One vector is turned by the same rotation once a tick. Each row is the vector after some number of ticks, and that number follows the row.
The counts run from 0 to 411.
[109  86 175 110 116  90 120  97 162 114 147 120  83 122 129 132 134 165
 131 107  79 140 113 138 121 149 112 138 136 146  96 132 132  92 114 108
 136 137 146 138 179 137 115 148 140 134 124 145 177 156 136  94  98  55
 144 146 122 114 123 144 161 100 142 152 127 104 171 102 175 154 153 130
 144 124  93 100  98 132 107  76 107 133 176  98 115 134  96 112 177] -> 325
[108  87 152 110 128 138 168  86 152 132 138 167  71  80 128 169 155 105
 147 121 154 192 128 118 157 143  98 127 131 138  65 143 133 109 140 122
 119 159 115 136 194 132 116 136 132 152 120 137 141 142 118 121  75 132
 124 173 117 106 134 107 125 154 148 123 151  73 170 139 139 144 137 104
 173 149 111 128 139 126  95  69 122 122 104  91 115 120 127 140 118] -> 409
[126 105 171 101 121 128  81 117 151 126 151 130 111 134 134 129 129 139
 118  88  94 154 127  90 119 143  89 109 143 161  99 133 125  91 112 107
 117 130 149 124 185 109 102 121 129 140 118 135 142 144 153  63  81  84
 110 137 101 116  91 146 181 122 155 167 139 106 146 123 189 140 165 168
 154 125  82 137  90 148 122  81 102 110 156 134 106 128  90 133 162] -> 359
[111  85 139 119 145 168 135 108 168 109 140 130 106 135 141 165 139 106
 154 111 137 196 130  96 136 134 106 120 123 206  54 132 131 105 142 104
 141 115  81 125 175 141 109 149 162 155 124 125 130 150  85  96  87 125
 133 114 132 114 113 112 163 138 131 129 143 107 174 119 161 149  99 159
 143 151 123 148 100 144 152 121  90  81 149  84 110 139 103 117 153] -> 158
[ 97  92 158 138 125 114  73  44 130 127 148 163  97 108 137 151 134 120
 144  98 128 146  95 141 151 168 128 134 131 133  81 128 132 136 152 134
 176 155 132 149 152 119 131 121 170 160 119 140 155 134 123 114 101  68
 156 157 129 101 110 111 137 130 105 174 113 128 130 103 174 160 165 141
 133 146 121 120  83 101  80 101  59 117 128  93 147 119 105 114 136] -> 313
[119  92 163  92 121 133 117  92 132 130 150 157  88 114 134 175 151 118
 158  74 121 168 108 136 173 176  98 126 160 150  86 126 118  93 138 156
 150 168 149 163 158 133 133 108 148 136 128 143 136 150 125 100  88 103
 145 171 126 116 154 129 144 134 140 125 119  86 153  95 156 148 157  91
 191 132 136 123 106 119  98  75  97 119 145  88 128 109  94 119 120] -> 82
[133  72 147 116 140 134 119  71 140 105 142 153  84 108 123 123 143 168
 134 138 122 167 134 102 151 139  94 149 125 144  99 162 140 128 121 108
 111 158  95 108 192 136 108 129 131 127 132 141 187 173 159  98  76  99
 127 160 112 120  95 111 161 118 139 158 147 106 188 135 155 154 142 122
 153 151 125 104 146 135  94 111 111 109 141  75 122 105 116 129 172] -> 177
[126  92 137  98 128  86 134  84 162 165 141 131 123 150 151 146 116 181
 116 112 135 173  81 117 158 153 123 133 136 154  85 121 178  82 110 106
 132 138 121 136 188 136 109 160 141 121 128 150 183 151 111  89  86  80
 129 157 150 115 142 133 129 120 165 139 144  72 159 117 163 122 149 106
 153 142 125 101 134 133 118  80 125 146 172 112  87 122 115 111 116] -> 264
[100  84 173 129 115 108 102  92 147 144 145 136 106 120 128 124 110 153
 105  87 102 163  83 109 123 170 105 108 121 156  81 123 145  69 115  88
 129 148 161 142 177 114 119 104 144 123 122 158 154 155 135  72 106  59
 135 151 118 111 121 153 125 134 123 145 126  99 159 115 184 133 147 146
 161 125 124 124  94 138  98  91  95 150 159 136 124 138  87 125 120] -> 59
[ 68 102 140 121 118 135 142 114 109 144 115 145 108 142 148 143 105 145
 126 141 176 190 116  81 164 125 110 106 137 176  88 110 155 126 131 102
 151 141  96 127 188 145 124 163 156 150 142 146 149 146  94 112  81 114
 149 146 152  93  96 144 127 152 135 196 118 125 178 107 171 133 130 173
 166 172 109 136  95 118 119 100  98 121 133 101 107 132 111 134 120] -> 194
[ 97 102 181  94 125 114 137 121 167 131 159 162  66  83 119 159 154 103
 164  95 118 179 114 144 139 163 107 125 162 129  98 125 119  83 138 117
 132 148 179 148 180 122 119 146 141 159 111 130 123 134 121 119  97  83
 111 169 106 103 141 124 135 151 147 136 137  70 150 106 171 151 140 120
 155 122  95 142 126 123  79  63  99 124 128 119 122 129 114 116 147] -> 350
[107  81 140 110 113 108 128  61 175 132 141 128 121 147 120 143  87 151
 121  97 116 178  80 123 124 155 120 131 105 155  73 124 149  86 121  92
 119 128 139 148 190 122 131 133 153 122 126 160 182 147 110  58 130  52
 117 132 123 115 130 150 149 119 149 130 136  90 153 101 149 126 127 140
 132 120 123 117 132 125 108  77 101 129 155 114 109 130  82 110 112] -> 296
[128  98 157  89 118 151 102 117 189 108 150 132 135 135 154 159 130 103
 127  76 129 194 150 120 145 132 110 110 140 174  53 113 108 113 130 118
 118 113 127 158 180 119 107 134 162 142 130 143 120 113  98  78 107  93
 122  96 108 122 126 123 150 144 172 141 136  98 146 127 174 109 120 168
 141 121  87 168  97 113 123  76 105  96 135 121  99 132 106 146 147] -> 364
[123  88 124 103 146 149  81  78 123 133 150 167 125 130 127 134 141 150
 122 116 112 184 124  85 158 135 104 113 143 136 110 143 121 107 116 120
 119 143 125 106 200 123  99 123 138 120 139 131 155 154 157  93  59  91
 110 152 108 110  99 103 162 153 143 179 138 118 162 153 186 112 130 145
 152 148 136 144 169 147  85 126  89  99 135 134 131  94 119 102 168] -> 211
[129 112 117  66 123 123 115 119 126 160 140 141 121 153 155 168 133 151
 141  99 169 161  88 134 191 128 115 153 160 161 103 135 135 103 128 141
 141 148 137 129 178 159 138 162 158 112 132 155 162 150 108 101  73  97
 126 144 156 114 139 133 174 124 158 179 117  89 163  98 170 119 140 107
 153 148 119 103 131 146 103  78 124 124 163  93  84 107 116 101 134] -> 231
[119  84 173 115 119 122  69  71 156 108 146 142 124 140 162 144 139 133
 140 105 145 145 130 117 162 170 123 134 163 159  79 108 128 159 145 129
 144 133 125 167 159 103 113 101 170 130 136 143 149 124 116  86 122  65
 149 110 133 111 102 144 139 121 142 174 110 128 141  95 182 146 159 153
 142 139 107 145  85  93 107  96  70 100 159 100 129 113  89 147 144] -> 72
[138 100 174 111 135 129 109 140 182 119 161 133 119 123 177 129 154 118
 129  97 150 169 144  98 164 156 112 120 153 197  60 114 145  98 140  97
 141 115 117 137 165 126  97 131 161 138 116 139 116 134  91  98 104 101
 140 121 138 126 109 114 134 142 143 142 140  80 164 131 202 136 135 154
 146 132  96 166  70 134 130 123  95 114 178 116 105 136 111 153 146] -> 128
[119  81 140  96 129 121 131  84 153 131 144 154 126 131 132 116 108 171
 129 135 157 201 106  97 192 154 107 127 140 139  98 119 151 107 125 104
 109 150 123 121 203 143 125 123 141 108 148 159 175 166 130  77 110  88
 115 150 112 116 114 132 125 156 158 154 143  88 187 119 154 114 120 118
 168 148 144 132 170 114  90 114 116 129 158 104 113 104  99 122 116] -> 206
[ 88  91 158 102 110 117 144 104 129 145 139 137  85 117 132 173 132 128
 142  78 105 179  90 149 144 149 107 121 136 155  71 125 124  78 126 138
 156 164 138 164 172 151 134 150 154 140 132 150 150 149 111 107  80  96
 158 167 138 109 167 134 135 131 130 129 111  89 155  99 153 139 141 102
 180 130 121 106  93 127 113  57 106 137 135  95 120 143 110 102 124] -> 320
[ 84 105 156 107 108 143 108  61 143 126 140 173  99 106 122 177 131  88
 148  94 142 180 113 141 147 154 122 118 140 123  75 125 108 141 151 145
 142 152 144 163 174 107 133 120 157 162 131 145 129 121 114 103 112  89
 125 146 103  99 121 129 138 150 138 166 124 117 129 104 144 138 147 149
 144 140 103 142 112  99  78  53  83  98  97 108 135 107 100 131 122] -> 77
[116  88 132 104 115 142 161  86 147 131 120 161 100 109 144 167 140 114
 144 120 175 182 115 112 182 134 107 145 121 160  57 141 129 116 140 141
 124 151 103 135 197 157 132 139 148 117 134 169 156 158  97 108  91 129
 131 147 129 123 131 118 141 151 145 143 144  79 181 129 124 122 127  96
 161 157 127 109 132 126  97  67 132 128 134  67 102 102 116 132 115] -> 171
[ 94  87 163 112 114 136 114  91 165 119 137 123 122 140 139 171 147 102
 122  94  91 179 132 110 100 134 121  99 146 165  65 117 108  90 119 121
 122 111 137 162 196 110  88 136 147 124 143 135 139 128 109  86  87  77
 126 116 114 112 131 146 161 134 155 151 129 113 150 138 167 114 131 156
 135 117  96 156 125 141 129  60  83  97 146 145 111 119 102 105 169] -> 65
[111  71 167 103 113 136 114  90 174 105 142 118 133 156 151 167 132 124
 130  88 116 187 139 118 139 145 127 102 150 185  56 100 116 115 125 126
 130 112 109 176 177 117 100 131 165 120 149 138 140 121  92  80 106  82
 141  99 136 116 140 150 145 131 161 132 117 113 152 107 167 120 124 150
 153 123 118 163 106 105 145  83  88  91 161 120 115 125  94 130 140] -> 68
[139  80 140 107 143 157 118  81 174 121 156 159  93 100 110 124 106 144
 126  96 135 191 115  92 160 158  80 128 102 162  78 153 136 100 138  84
 103 159 118 118 179 128 135  99 144 144 112 147 155 154 138  66 109  96
 104 148  94 125 107 115 140 144 136 117 151  78 174 119 154 140 118 142
 163 130 133 135 125 131  94 128 113 114 117  96 118 129  88 143 113] -> 148
[112  95 162 116 101 113  81  94 158 129 144 133 153 129 168 130 146 118
 110  73  97 173 137 123 150 145 134  97 134 151  45  98 117  98 112 138
 132 139 123 157 182 130 108 136 143 110 148 169 138 126 114  88  95  79
 160 123 113 134 130 112 122 144 152 159 139 108 151 160 175  95 151 136
 156 133 107 149  83 108 100  70 100 137 156 132 124 115 119 130 145] -> 333
[144  81 147 106 138 155 133  77 179 113 159 162  86  96 110 131 109 143
 133 104 142 192 122  99 155 160  81 137 109 155  81 157 136 114 140  86
 105 153 119 121 184 124 131 107 145 148 111 137 162 157 140  72 116 102
 104 146  92 118 107 117 141 140 145 115 147  81 170 108 150 151 113 142
 153 138 122 130 133 129  92 120 116 110 123  89 116 135  85 146 119] -> 147
[ 80  82 133 123 129 136 119  55 125 165 139 150  93 137 121 174 105 140
 131  99 144 191  78 119 131 142 117 103 132 151  91 125 154 124 138 103
 160 142 123 151 167 100 117 147 168 178 117 118 150 120 102 111  84  89
 136 161 156  78 125 138 122 140 124 156 108 113 125  93 170 151 135 154
 157 151 123 134 118 116 112  84  70 106  92 129 120 142 108 114 100] -> 284
[121  96 142 114 131  97 123  78 149 158 149 131 101 133 139 145 120 155
 130  87 116 159  65 138 148 166 117 147 120 158  83 134 167  61 126 112
 158 150 133 135 164 146 132 151 155 135 115 147 173 162 110  91  91  79
 143 165 149 113 148 129 142 115 127 128 133  77 152 101 161 149 154  99
 152 134 133  87 103 139 111  88 106 151 166  93 111 139 106  99 120] -> 25
[141  59 125 102 137 129  94  68 176 141 155 148 148 134 154 155 139 146
  87  78 133 196 125 127 154 133 125 110 121 145  63 118 131 118 125 107
 122 127 108 153 178 117  93 142 171 123 127 140 149 104 106 103  82  63
 137 119 142 109 145  97 101 157 149 138 129  95 142 156 182  91 112 139
 134 130 128 153 142 114  97 112  96 113 114 135 119 124 137 132 128] -> 274
[ 71  99 151 149 144 124 142 103 144 116 136 138  93 120 148 132 136 117
 166 156 135 191 114  91 145 142 135 122 143 177  82 123 159 117 143  97
 161 113  94 113 185 145 104 162 156 152 144 118 149 155  90 128  92 112
 136 145 132 103 101 111 145 150 122 176 150 119 174 131 176 160 119 163
 131 170 121 149 119 128 123 119  70 102 161 106 122 124 126 102 168] -> 190
[ 80  87 137 130 140 128 118  48 128 155 141 156  95 133 124 170 112 135
 136 112 139 189  81 117 124 150 129 107 133 150  94 125 162 125 141 101
 157 134 120 146 168 100 115 145 163 183 120 108 148 117  96 112  89  88
 131 158 149  76 119 131 129 138 121 153 125 116 123  96 169 161 145 160
 142 150 125 142 128 111 115  91  65  96 108 128 126 131 111 108 113] -> 283
[ 96 119 131 103 128  98 125 105 146 169 138 156  96 106 139 168 135 124
 131 107 154 164  82 148 139 131 135 142 127 134  90 134 151 104 137 105
 152 129 153 122 184 139 124 194 158 161 102 142 153 129  96 131  78  77
 126 159 150  93 130 108 146 141 135 189 133  89 146 120 177 129 138 138
 114 150  84 109 113 132  81  65 102 137 116 113  98 129 141  99 145] -> 258
[102  71 175 115 123 107 137  93 167 139 150 135  85 110 115 125 100 157
 121  98 111 177  89 128 125 169 104 114 115 150  84 118 143  74 124  84
 123 153 152 151 185 120 130 122 150 134 115 145 161 148 124  84 120  57
 131 152 124 108 134 151 112 136 128 125 120  85 167  93 166 147 126 143
 165 124 126 126 112 116 104  96 103 148 147 123 119 153  87 122 114] -> 57
[120  66 131 123 143 153 111 106 152 122 147 158 113  99 139 127 138 137
 108  95 123 204 141 100 165 125 107 109  98 158  65 133 111 101 115  98
 126 155  93 122 184 155 116 141 154 125 132 156 141 153 125 110  70  99
 148 140 118 119 125  84 118 169 117 149 132 104 190 161 186 107  93 145
 154 147 137 149 116 132  95 142 109 129 114 106 132 133 131 130 154] -> 183
[119 113 165 108 105 128  91  93 129 129 138 148 108 126 167 144 133 134
 125 100 155 159 145 119 181 141 102 125 154 149  72 115 137 157 130 145
 145 158 108 153 159 119 128 131 139 165 130 152 141 133 123  96  81 111
 157 137 127 116  96 123 135 125 161 182 126 122 138 111 173 137 182 146
 170 162  88 127  53  92 110  65 110 116 128  82 112 123 110 169 128] -> 105
[143  91 120  80 136 108 111  82 168 120 150 138 107 142 126 141 115 176
 146 122 138 166 100 137 165 136 117 168 139 138 114 150 142 127 124 115
 118 128 127 114 195 147 130 166 154 127 128 146 195 155 137  87  98  69
 108 137 120 115 114 124 180 112 166 169 140  94 162 101 151 135 130 126
 117 137 109  96 156 126  87  97 116 107 160  83  94 105 107  99 165] -> 235
[ 66 106 150 145 142 127 149  98 138 120 128 142  91 129 142 138 126 124
 163 155 141 198 122  84 147 135 131 116 140 177  86 115 159 117 136  93
 159 118  88 117 187 147 109 166 154 161 146 121 144 152  90 124  98 112
 132 146 140  93  99 114 141 150 130 181 144 121 178 119 172 155 118 170
 137 168 120 153 117 123 125 112  71 104 155 103 119 126 121 103 153] -> 191
